rotation steps, each row followed by its count of steps
The counts run from 0 to 585.
[152 123  75 101 150 147 167  95 128 103 123 146 127 129 117 175 117 109
 147 200 100 133 130  78 155 122 141 105 127 176 147 121 124 155 141  84
 110 139 134 154 148 101 126 120 124 133 146 171 111 141 109 141 128 132
 130 108 109 156 179 150  84 142 160 134 129 122  73 102  92 164 103 133
 141 112 128] => 122
[ 95 143 161 137 136 143 114 125 139 131 158  84 130  96 146 100 137 101
 137  57 131 113 106 161 126 150 108 144 125 121 108 175 127 152 151 137
 106 154 182  87 132 102  99  88 119 117 131 127 144 124 140 146 125 160
 127 119 147  84 107  81  91 129 103 116 109 138 202 129 147 141 129 157
 112 148 123] => 331
[101 126 147 139 130 155 146 147 101 125  87 143 102 136 139 141 147 140
 142 127 121 136 139 138 102 114 115 141 119 124 102 147 143 114 108 118
 143 147  80 113 151 159 144 145 138 146 143 134 141 124  94 129 151 148
 124 116  82 143 136  63 179 124 141 102 148 149 166 183 169  77  79 120
 171  77 102] => 207
[123 135 108 139 133 149 143 102 136 122 152 115 139 126 124 164 115 108
 125 169 146 134 137  81 142 178 149 134 123 169 125 121 124 120 135 125
 136 130 148 159 109 105 128 177 137 143 124 157 147 131 121 154 121 169
 156  82 177 179 159 162  96 139 114 121 122 106 104  64 152 187 151 121
 109 106 154] => 566
[100 108 144 112 145 125 101  80 126 118 169  72 118  90 118 167 140 124
 138 120 149  81 116 140 167 163  98 118  99 103 151 144 149 145 148 141
 129 159 143 101 138 129 136 107 170 112 108 152 100 106 147 103 146  96
 179 148 139 130 105 136 116 103 126 134  83 110 154 122 159 118 125 138
  84 107 175] => 159
[ 93 144 127 144 145 129 141 156 141 137 103 150 103 163 123 129 136 175
 134 105 125 158 137 101 134 126 141 128 151 113 112 110 118 119 157  93
 129 123 130 139 119 135 160 242 175  95  87 146 144 145 121 150  91 187
 100  96 135 149 184 133 152 122 120 128 123 112 129 130 140 118 129 136
 111 113 111] => 476
[107 100  78 148 165 153  85 131 162 153  92 121 146 136 138  95 121 102
 126 130 121  98 168 121 125 146  74 147  85 112 136 122 134 155 135 133
 125 151 173 156 132 124 150 129 142 166  77 120 109 134 151  93 140 105
 190 120 125 111 125 166 129  99 162 131 131  92  91 141 156 134 135 141
  91 127 131] => 435
[191 116 112 141 136 131  67 135 135  97 133 141 128 100 153 167 122 131
 147 190 119 177 130 109  66 131 125 176 123 140 106 146  94 147 142 110
 100 136  96 145 110 135 104 171 154 160 119 124 156 119 124 148 159 151
 103 117 116 101 112 122 148 138  96 161 125 139 137 146 135 115 100 135
  96 107 129] => 185
[ 91 148 153 149 114 110 108 111 121 119 134 108  86 125 100 133 143 120
 117 110 125 128 104 123 181 170  74 132 140 125 156 140 141 177 162  71
 135 141 140 103 145 133 143 179 156  86 122 157 118 134 149 126 113 163
  81 112 166 116 121 126 118 112  90 146 111 125 149 134 111  72 141 152
 108 120 128] => 311
[126 113 139 159 141 122 108 159 125 161  98 158 156 139 124  59 156 159
  91  90 107  82 185 133 134 118 125 134 146  99 182 113 113 144 127 147
 176 132 150 148 125 105 121  90 118 131  97  91 147 150 131 100 111 113
 128 149  99 108 103 132 114 127 112 113 140 125 156 154 153 108 178 136
 150 157 130] => 261
[133 127  90 109 170 188 109 132 161 130 104 132 156 154 142 114 112 126
 151 145 120 161 107  92  83 134 140 145 104 166  95 131 107 134 145 138
  99 126 156 166 115 132 144 165 110 180 129 118 125 149 128 143 121 177
 125  91 160 123 185 107 108 130 140 145 164 137  98 116 110 158 137 167
 127 124 109] => 456
[142 120 137 165 143 126  96 122 109 102 126 153 152 102 116 134 165 147
  94 170  81 102 136 114 125 139 144 126 146 115 169 104 111 145 120  90
 163 135  93 163 141 123 100 143 158  95  93 132 148 120 109 116 118 127
  82 152  66 125  98 137 160 163 103 125 142 138 153 170 130  70  97  99
 112 110 147] => 535
[ 80 139 152 156 156 183 125 115 115 128 122 115 149 123 123  98 156  76
 107 127 114 100  92  94 129 184  94 119 111 165 140 151 155 130 108 123
 171 131 158 153 181 130 100  80 112 138 127 134 128 139 123 130  97 151
 101  96 149 147 121  78 104 144 125  98 162 142 150 132 159 127 134 138
 158 111 145] => 550
[ 71 131 127 132 152 151 160 117 141 125 129 109 101  92 139 145 132 117
 165  86 139 110 121 148 168 114  94 149 133 135  81 141 125 155 152  86
 102 176 143  84 158  99 114 137 159  85 109 170 132 112 140 128 111 150
 130 111 104  99 141 123 125 103 164 104  83 129 144 143 123 137  70 164
 115 146 119] => 493
[144  91  92 121 116 121 116 111 114 128  95 141 188 158 149 123 128 125
  93 181 100 106 141 119 139 134 120 114 120 156 194 122 134 166 154 104
 118 137 172 182 122 113 115 100  94 156 140 107 118 144 110 138 149 146
 175 150 115 127 144 117  62 138 148 131 158 120 108 102 138 129 147 138
 142 131 108] => 282
[167 144 108 142  72 108 112 131 121  98 159 134 118  73 117 130  87 159
 124 119 142 130 157 170 130 111 111 175 176  97 135 114 116 165 130 120
 150 145  92 110 121 120 159 123  82 119 149 121 139 107 107 106 154 100
 115 115 103 129  79 148 123 125 109 133 118 138  91 171  83 113 148 111
 152 159 128] => 245
[ 88 145 159 139 144 146 115 126 138 137 153  81 123 110 147  99 136 107
 141  53 138 122  98 153 125 152 110 132 126 114 104 169 137 145 155 152
 117 149 186  94 136 113 104  90 128 115 118 132 144 128 138 141 111 160
 132 110 155 100 112  79  93 126 106 111 106 133 194 125 154 148 140 160
 111 149 127] => 330
[ 88 143 152 150 111 106 115 117 120 116 132 109  90 117 100 134 139 125
 117 115 120 127 113 135 181 167  85 139 139 120 151 135 139 175 163  65
 131 145 140 101 138 127 135 196 165  78 118 151 128 125 147 131 123 163
  84 117 155 114 117 128 124 125  88 143 109 131 160 134 121  69 133 143
  98 119 125] => 312
[147 111 111 129 156 125 112 129 144 134 137 168 108 105 101 133 135 162
 152 128 134 110 187  97 173  96 115 155 149 113 132 105  93 145 135 115
 149 152  98 117 131 102 146 146 172 108  91 149 114 122 148  86 117  81
 120 133  92 120 128 200 148  95 136 143  94 103  92 150 101 137 134 140
 109 148 163] => 252
[ 86 121 113 151 112 163 163 131 120 144 109 110 114 122 168 155 111 134
 162 119 160 154 133 148 107 122  93 178 125 154  77 146 118 132 144 119
 106 145 142 120 127 127 115 170 125 135 128 135 171 113 119 164 151 193
 156  79 140 135 155 103 110  92 152  95  94 143 132 117 170 138 105 168
 150 135 106] => 56
[ 63 124 116 134 132 180 165 120 136 136 114 108 124 110 145 146 118 115
 168 112 152 139 129 143 127 128 109 174 111 167  56 138 118 133 136 110
 105 164 130 109 127 119 122 186 139 133 129 146 150 115 127 146 146 189
 152  86 139 125 164 111 129 102 160 102 106 146 136 126 142 140  83 165
 131 125 110] => 54
[156 130 143 106 168 151 114 115 149 100 184 132 153  71 128 133 144 149
 155 110 121 131 116 123 122 105 188 144 158 136 100 135  72 135 144 141
 116 151 116 113 120  79  83 107 132  95 123 135 145 110 128 136 106 137
  82 133 105  93 126 123 110 140  91 135 109 158 155 134  83 170 120 155
 108 170 159] => 513
[120 159 136  87 163 144 174 100 128 121 137 110  80 123  58 156 136 145
 155 125 108 119 152 102 176 145 148 105 132 117 161 119 134 127 133 135
 152 131  97  89 140 117 174 140 157 111 147 191 102 141 123 103 127 103
  97 119 138 155 151 136 118 131  93 143 115 142 144 135 105  96 146 135
 146  93 157] => 140
[130 161 130 116  99 117 149 109 112 103 155 109 132 112  80 151 120 172
 101 142 108 120 129 148 146 164 175 107 162 100 182  99 140 138 138 116
 163 118 103 126 115 132 167 162 107 104 157 148 135 128  92 129 137 141
  96 123 132 175 124 123 106 169  70 132 142 147 129 138 101  84 155  96
 144 106 142] => 135
[153 116  80  91 144 148 169  87 118 104 122 140 128 128 125 177 119 117
 150 202 104 131 123  81 157 117 135 105 128 177 152 124 123 150 143  92
 109 141 126 146 152 101 122 104 117 134 162 167 106 136 109 139 135 128
 129 124  99 154 169 134  74 133 162 135 125 130  87 106  94 151  98 140
 155 107 129] => 121
[137 110 126 105 137 125  89 114 124 117 101 161  97 153  97 157 143 123
 141 181 126 138 138  79 163 130  89 130 100 146 140 139 133 153 130  94
 129 155  79 115 140 152 174 180 167 150 141 150  82 140 140 110 154 104
 124 129 127 129 155 130 164  97 130 168 145 120 110 154 120  81 117 135
 120  75 127] => 30
[ 95 161 139 139 118 119 104 122 130 114 140 108  75 133  99 130 124 122
 122 106 132 139  87 107 164 173  63 116 136 114 151 145 156 170 160  92
 135 124 151 114 155 153 167 171 141 100 123 158 102 144 140 121 102 149
  84  94 183 136 129 119 109 111 103 145 114 114 119 134 110  84 162 150
 117 118 127] => 309
[178 150  88 115 133 114 132 177 149 131 105 167 100 138 125  88  96 163
 154  76 117 146 184 136 121  79 133 133 158  78 134 126 114 153 141 140
 119 141 143 103 113  97 173 105 106 143 129 128 132 152 114 113 122  97
 127 123  81  98 135 136 126 130 125 141 135 109 113 172 103 151 155 126
 142 146  95] => 82
[ 63 140 143 106 138 150 152 115 130 122 140  99  87 105 124 142 126 131
 170  64 146 112  92 156 165 125  91 122 133 101 102 149 152 144 151 113
 120 163 138  72 168 132 155 115 140  87 131 165  92 114 127 116 113 122
 132 119 117 129 139  91 130  93 162 111  94 131 141 159 115 113  94 159
 138 128 124] => 490
[138 130 108 115 109 103 120 122 141 108 174 118 165 105 158 131 100 156
 119  86 146 111 121 165 140 128 164  97 156  86 135 123 135 150 160 136
 110 162 178 126 113  99 138  89  97 104 120 124 125 113  98 140 114 130
 194 140  98 137 125 133  86 138 143 114 118  95 111 115 128 201 136 105
  97 154 121] => 505
[ 86 134 157 157 142 175 128 109 108 127 125 114 150 116 127  98 159  64
  98 136 112  96 100 106 138 180  96 125 112 178 143 149 147 142 109 114
 167 134 149 144 174 118  92  78 108 134 140 134 133 138 122 134 114 152
 100 106 144 141 111  77  95 148 119 100 159 147 158 129 149 118 130 138
 160 112 136] => 551
[146 120 153 163 149 116  74 126 118 101 139 167 142  97 111 117 167 125
  97 158  94 106 122  94 144 146 120 126 153 129 167 120 110 163 123  79
 158 139 110 151 152 117  90 125 162  91  92 128 138 128 127 117  96 125
  60 145  84 113  90 137 152 148  99 138 141 125 146 164 110  89 114 114
 110 127 156] => 533
[120 120 131  92 139 106 125 123 133 117 117 159  95 160 102 160 143 167
 153 143 132 153 115  86 177 112 125 112 142 136 131 119 121 143 162  80
 115 149  99 113 127 137 175 213 175 101 128 160  95 141 133 132 117 148
 111 127 129 138 188 132 148 100 133 163 125 114 114 133  99 110 123 147
 108 105 116] => 472
[167 129 115 106 137 131 110 130 147 131 132 104 160 129 142 106 116 115
 131 113 108 123 161 142  93 141 159 127 106 113 143 165 128 143 141 174
  98 149 176 116  92  95 124  72 101 186 151 115 143 142 117 141 167 132
 186 137 127  99 117  99  89 157  92 142 149 125 174 114 163 171 155 128
 114 115 113] => 172
[ 99 168 103 134 182 172 181 130 154 138 109 102  71 117  85 136 118 115
 160 114  97 130 171 101 142 162 124 133 123 116 127 113 131 124 128 125
 142 122 137 111 139 106 153 175 166 120  99 188 147 148 130 106 109 137
  92  76 142 146 147 163 129 148  99 117 104 130 140 133 125 108 133 138
 127 104 146] => 144
[114 115 156  84 156 156 105  83 127 111 155 130 171 128  92 137 156 140
 116 165 121 124  81  87 159 154 165 121 128 183 145 120  95 147 154 114
 133 130 114 145 121 125 127 157 129 116 150 127  98 125 141 139 119 163
  90 135 168 133 173 111  91 127 101 161 147 161 126 108  78 118 143 165
 122 125 150] => 291
[137 159 134 135  89 103 138 113 111 104 154 129 144 117  88 132 131 154
  82 143 102 122 135 135 158 170 170 117 172 124 190 102 129 149 143  94
 158 121 125 137 112 108 143 160 102  95 150 137 152 136  99 138 125 158
  90 126 140 156 125 126  93 177  68 133 157 142 141 119 102 102 166 101
 140 115 131] => 133
